(in the rows, 128 means zero)
Z: rows in a few groups, each row roughly a mix of its group's directions
Z (140 x 11)
[[105 164 135 146 117 105  99 163 124 153 130]
 [140 151 167 108 156  98 149 117 126 110 106]
 [146 129 119 127  67 112 132 139 159 139 132]
 [152 160 100  94 115 119 136 117 130 132 168]
 [122 131 186 133 144 102 147 119 144 105 130]
 [114  96 137 135 110 139 152 106 106 136 175]
 [128  87 125 120 142 133 147 124 143 178 150]
 [168 139 103 141 128 127 121 145 115  79 142]
 [ 89  98 140 126 163 139 113 124  98 119 148]
 [101 118 123 125 155 136 116  91  83 115 114]
 [ 88  96 153 142 135 129 122 151  92 131 115]
 [144 121 109 129 130  75 108 108 125 152 101]
 [157 135 108 119 167 107  93 145 121 104 139]
 [128  93 139  88 147 124 157 104 122 121 102]
 [134 123 108 128 160 149 110  71 122 129 136]
 [150 109  99 125 167 104 116 132 129 104 160]
 [125 165 129 137 129 113  99 142 135  86  95]
 [156 164  94 132  97 111 111 130 150 144 133]
 [143 138  83 140  98 145  98 153 137 143 136]
 [109 170 138 145 134 121  97 146  93 126 107]
 [148 145 104 156 142 113 119 128 119  73 126]
 [161  93 108 160 151 129 145 115 148 128 108]
 [146 138 153  82 125  87 125 123 115 140 149]
 [121 105 125 160 129 164  86 138 154 124 116]
 [179 148 109 119  98 134 136 137 161 127 123]
 [110 150 154 171 134 123 108 166 122 120 144]
 [156 143 124 102  84 124 149 145 159 139 141]
 [161  88 105 116 124 134 163 103 144 125 135]
 [153 154 160 116 130  77 135 118 125 145 118]
 [115 111 104 129 112 159 149 169 115 147 102]
 [134 161 135 126 152 157 132 171 157 140 120]
 [121 101 122 144 174 112  89 131 144 109 122]
 [143 145 118 110 141  94 128 136  97  81 137]
 [123 118 139 116 139 136 138 104 101 187 138]
 [118 130 101 182 123 155 121 145 122 146 109]
 [120 128 117 147 107 166 162 155  99 132 107]
 [148 118  84 146 156 114 132 128 142 168 126]
 [161 147 126 110  92 126 154 152 158 143 120]
 [132 105 150 175 147 126 124 134 106  94 113]
 [ 92 163 152 144 117 115  94 150 117 135 118]
 [109 118 121 130 115 158 169 160 114 156 111]
 [155 140 146 101 136  91 111  96 111 140 149]
 [107  87 125 126 145 155 139 101 110 117 161]
 [138 124 128 136  70 122 130 130 144 105 163]
 [172  89  97 138 135 137 152 121 137 128 113]
 [105 163 123 177 120 130 121 157 112 114 128]
 [154 170 144 117 126  93 124 126 144 146  98]
 [149 169 116 152 125  99 145 108 135 145  98]
 [ 98 162 135 158 122 102  94 136 110 139 112]
 [112  93 126 139 155 152 124 123 126  77 134]
 [ 98 110 115 121 125 145 166 162 108 141 101]
 [128 151 126 112 115  86 102 102  97 126 106]
 [156 113 107 137 145 108 173 107 145 150 116]
 [115 140 178 137 126 109 169 130 153 121 131]
 [141 157 166  98 151 113 133 130 102 101 122]
 [141 137 113 120 135 100 114 110 122 189 126]
 [125 110 115 136 108 161 155 167 114 126  95]
 [172 149 113 137 113 122 143 143 167 144 109]
 [145 171 101 134 105 104 130 138 132 161 108]
 [139 138 149 135 145  94  86 114 155 103 141]
 [112  75 122 129 119 133 109 144 116 124 169]
 [120 128 130 133 157 148 129 168 178 116 130]
 [ 83 152 164 120 144 126 109 141 111 123 151]
 [101 129 155 141 100 171 158 125 133 146 119]
 [158 162 170 107 127  97 120 113 130 130 121]
 [147 130  72 127 115 143  90 122 112 127 129]
 [135 129 169 113 143 100 164  97 118 114 135]
 [149 141 112 110  79 126 122 141 164 139 144]
 [162  83 130 121 115 144 159 139 148 112 138]
 [131 120 114 122 157 122 108  96 105 177 137]
 [149 135 136 123 145 107  81  98 145 127 156]
 [102 127 165 123 136  94 157 143 159 116 118]
 [145 137  89 131  91 109 110 130 154 154 144]
 [131  99 122 135 122  99 111  86  93 147 119]
 [136  93  99  98 131 154 141 119 106 133  94]
 [117 116 143 114 151 139 131 108 108 185 137]
 [115  97  99 145 140 164 120 103 143  98 138]
 [142  93 118  81 146 129 130  92 121 134 115]
 [136 136 157  98 157 108 150 103 126  92 123]
 [ 94 174 150 121 109 116 101 144 136 142 134]
 [148 147 141  78 144  95 121 106 123 140 133]
 [171 137 102 133 151 120 113 132  96 102 150]
 [121 138 167 133 152  88 109 118 148 103 141]
 [103 109 115  93 128 124 176 132 132 150 108]
 [162 112 105 109 129 132 168 102 157 139 128]
 [127 128  88 129 139 138  79 134 100 146 143]
 [127 148  97 165  86 153 149 126 136 124 129]
 [ 80 161 166 115 125 120 115 138 123 132 140]
 [144 172 132 124 130 112 112 151 119 163  98]
 [155  76  91 155 133 126 128 128 131 133 133]
 [173 107 115 124 132 138 165 113 161 121 124]
 [118 137 191 143 138 117 154 130 130 120 145]
 [ 93 139 115 136 117 137 178 145 127 146 102]
 [125 107 106 127 167 105 128 128 147  95 161]
 [143 131  71 118 114 147 105 114 118 152 135]
 [116 108 122 126  87  85 137  93 127 132 113]
 [154 142 109 122 108 118 125 157 142  76 137]
 [122 149 127 146 133 114  96 137 137  77  99]
 [152 178 135 130 133 114 109 140 136 129  88]
 [ 85  98 152 130 142 139 119 103 102 108 121]
 [142 157 148 173 104 130 116 146 134 100 144]
 [140  97 118  80 118 124 152 120 157 149 121]
 [101 140 154 139  84 153 150 110 115 133 109]
 [117 105 112 187 128 139 114 147 138 135 110]
 [119 127 120 148 111 121 126 133 145  62 126]
 [133 133  70 128 108 148 105 140 120 153 133]
 [123 140 136 144  98 146 152 157 144  82 118]
 [123 129 153 152 120 146 133 154 135  73 116]
 [106 171 147 110  94 117 109 150 122 131 148]
 [126  95 151 158 170 138 141 128 115 106 110]
 [113 108 133 112 150 117 137  95 109 175 146]
 [108  84 105 133 112 134 113 158 163 135 131]
 [126  93 136 115 146 124 106 113 116 182 127]
 [123 128 142 140 143 183 134 163 147 114 140]
 [145 151 164 122 101 128 130 135 136  78 134]
 [142 156 127  94 130  95 111 166 103 129 125]
 [142 131 135 112 143  91  99  91 155 107 138]
 [127  92 137  87 156 137 143 110 112 156 124]
 [127 131 129 155 108 168 160 147  93 125 112]
 [136 128  86 132 129 137  79 131  96 122 139]
 [ 95 149 159 134 103 117 104 162 107 127 134]
 [142 110 128 108 135 162 140 166 151 131 165]
 [155 172 126 110 118 107 117 116 151 154 105]
 [140 141 116 151 114 118 109 143 137  72 106]
 [103 138 141 145 180 121 133 103 105 128 108]
 [149 158 115 109  90 125 131 137 168 150 120]
 [ 89 160 162 111 121 120 115 146 128 131 160]
 [111 101 138 136  72 143 152 124 143 113 127]
 [173 101 111 133 146 143 161 119 142 123 105]
 [152 161 161  97 142 102 120 123 106 109 128]
 [111 100 118  98 153 135 151 110  95 129  99]
 [162 125  93 133 166  93 126 136 143 140 132]
 [108  82 125 164 145 153 135 103 129 118 139]
 [ 97 121 150 110 153 144 140 118 133 178 138]
 [124 126 107 113  91 128 143 147 165  89 133]
 [119 141 146 133  77 149 155 128 132 152 103]
 [154 141 129 124 129 169 132 179 148 128 136]
 [160 133 134 126 131 115  80 109 162 129 150]
 [115 138 183 148 135 107 150 140 145 106 129]
 [120 113 143 103 138 150 144 129 130 184 148]]
the four rows of each list that fit no group, in list order (the others fit one group, some only roughly)
- z_888: [158 128 138 142 136 119 126 156 141  75 106]
- z_154: [108  94 140 115 123 142 147 102 118 174 141]
- z_471: [117 163 137 126 101 115 146 114 128 165  91]
- z_567: [146  84 105 139 136 106  97 123 127  97 138]
- z_359: [134  75 103 119 116 131 141  92 135 124 147]
- z_172: [102 160 179 132 119 143 122 123 108 150 137]
- z_892: [134 117 106 126 179 107 100 140 146 105 139]
- z_58: [149 147 128 115  78 146 147 150 149 141 147]
- z_578: [166 155 113 113 109 125 139 113 128 163  96]
- z_575: [140 103 107 148 157 108 108 119 119  84 144]
 -> z_888; z_172; z_58; z_578
- z_441: [139 126  91 128 113 160 110 141  98 162 144]
- z_815: [144  87 101 115 147  91 114 127 136 115 153]
- z_795: [100 112 133 147 138 145 110 105  89 104  99]
- z_507: [110  87 119 149 108 162 117 131 130 116 162]
- z_997: [120 140 130 106 128 100  84  85 135 137 142]
- z_481: [131 120 116 135 171  94 111 106 112 163 126]
- z_516: [135 118 144 157 113 181 131 158 144 121 121]
- z_401: [154 132 127 123 169 126 107 105 150 166 145]
- z_163: [129 142 151  87  97  90 126 102 120 122 128]
- z_577: [161  89 126 148 155 159 155 122 124 139 126]
- z_211: [125  98 111 135 123 127 135 137 154  76 156]
 -> z_997; z_401; z_163; z_577
- z_828: [174 113 110 146 128 128 147 119 161 129  95]
- z_785: [135 125 103 116 132  66 107 110 127 114 125]
- z_621: [111 143 162 108 131  82 100 132 122 139 147]
- z_634: [119 114 119  90 135  90 145  91 116 132 107]
- z_989: [115 103 113 170 111 170 128 130 152 116 123]
- z_539: [138 106 101 109 145 113 174 130 164 131 123]
- z_586: [122 132 140 115  81 141 143 135 135 175 110]
- z_626: [154 168 132  94 142  97 109 127 136 134 104]
- z_298: [147 106 182 117 128 113 134 141 160 120 141]
- z_341: [134  76 117  99 162 120 134 108 114 132 119]
 -> z_621; z_634; z_539; z_341
- z_313: [147 170 133 149 115 116 132 123 129 173 102]
- z_212: [103  83 147 122 115 148 131 116 138 168 137]
- z_39: [103 141 165 103 123  99  97 151 111 121 137]
- z_738: [118 110  97  96 139 149 134 110 112 172 128]
- z_265: [117 135 163 127 146  91 156 112 144  95 114]
- z_15: [122 160 101 159  97 124 123 147 164 141 131]
- z_747: [114  86 155 163 123 156 124 130 123 111 150]
- z_808: [ 86 149 174 122 118 109 134 147 120 143 135]
- z_490: [133 148 141 152  96 144 135 150 116  80 138]
- z_91: [ 95 108 154 113 156 147 141  92 130 104 130]
- z_474: [100 153 133 108 111 130 162 145 172 131 127]
- z_991: [134 153 137 161 107 144 116 141 126  87  95]
- z_695: [ 85  87 112 146 107 143 125 107 119 116 139]
- z_290: [161 105  82 137 130 139 119 128 107 161 129]
- z_663: [184 161 130 115 128 114 127 141 148 145 122]
 -> z_39; z_695; z_290; z_663
- z_345: [181 146 121  94 144 100 142 128 129 132 123]
- z_104: [122 119 137  69 119 109 145 134 124 152 152]
- z_545: [133 115 103 133 115 184 157 147 113 124 130]
- z_76: [139 130 143 141 177 143 113  99 122 152 100]
- z_67: [163 113 113 144 100 132 143 146 174 138 119]
- z_656: [114 133 131 129  93 132 158 175 148 105 119]
- z_834: [116 162 147 114 119 121 112 164 120 122 172]
- z_530: [ 80 163 114 133 134 125 105 160 128 114 123]
- z_657: [ 99 170 125 118 104 119  86 132 108 132 120]
- z_301: [125 130 130 120  87 156 141 160 112 167 120]
- z_550: [128 125 114 133 154  90 105  87  97 122 124]
- z_563: [141 113 124 120 174 114  83 129 103 139 128]
 -> z_345; z_545; z_530; z_301
- z_806: [ 97 152 150 113 122  83 102 146 116 126 140]
- z_953: [149 163 152 131 146 100 115 128 127 157  93]
- z_100: [139 144 186 133 132 126 142 136 114  93 119]
- z_295: [121 117 114 132 143 134 130 123  97 191 134]
- z_206: [115 138 139 130 160  92 101  93 140 100 126]
- z_442: [102 113 128 144  87 166 151 126 117 148 110]
- z_786: [150 168 130 136 124 155 120 161 118  90 127]
- z_411: [122 142 147 127 162 113 109 106 152  82 137]
- z_64: [158 111 128  97 121 130 168 116 155 127 157]
- z_921: [160  97 103 112 132 148 146  99 162 129 132]
- z_561: [140 125 128 152 138 167 136 169 165 128 120]
- z_160: [116 119 117 143  98 146 147 151 140  77 138]
- z_54: [144 140  91 104  81 113 127 116 113 137 146]
- z_784: [176 138 120  99  99 129 135 114 140 154 146]
 -> z_806; z_442; z_411; z_784
- z_378: [119  86 131 168 123 146 123 118 121  98 154]
- z_10: [147 156 147  98 107  91 151 133 119 100 130]
- z_509: [135 135 138 126  94 158 157 127 120 177 132]
- z_965: [136 135 167  85 143  98 119 139 121 101 133]
- z_779: [163 185 135 132 111 113 118 121 118 127 109]
- z_231: [146  91 121  80 124 139 154 116 116 143 116]
- z_275: [144 127 132 128  82 155 166 129 116 158 123]
- z_711: [150 146 112 115 100 104 118 134 115  77 135]
- z_958: [178 131 114 132  90 126 139 151 151 119 140]
- z_40: [147 170 115 132 102 103 124 153 149 153 143]
- z_134: [130 126 151 120 129 112  84  77 133 126 137]
- z_169: [168 127 143 112 146  98  98 136 146 100 142]
- z_623: [125 161 137 130 111 114 143 168 164 112 151]
- z_377: [144 140 130 110 141 108  96 114 160  90 152]
 -> z_134; z_169; z_623; z_377
- z_200: [120 142 105 174  90 136 144 155 126 140 120]
- z_307: [126 162 132 152 114  95 104 144 159 106 143]
- z_714: [139 126 111 138 155  92  87 154 138 123 152]
- z_518: [131  95 121  92 129 152 164 117 100 145 117]
- z_37: [175 147 128 111 108 116 122 123 169 147 134]
- z_676: [140 136 167  96 162 102 120 125 130 103 110]
- z_44: [123 132 110 125 148  78 112  91 108 130 113]
- z_809: [113 135  71 120 135 144 112 111 113 158 120]
- z_286: [125 126 124 153 137  84  91  93 130 121 144]
- z_273: [115 155 129 157 129 136 144 146 162  86 114]
- z_462: [156 126  90 150 124 140 125 131  87 160 121]
 -> z_714; z_37; z_286; z_462
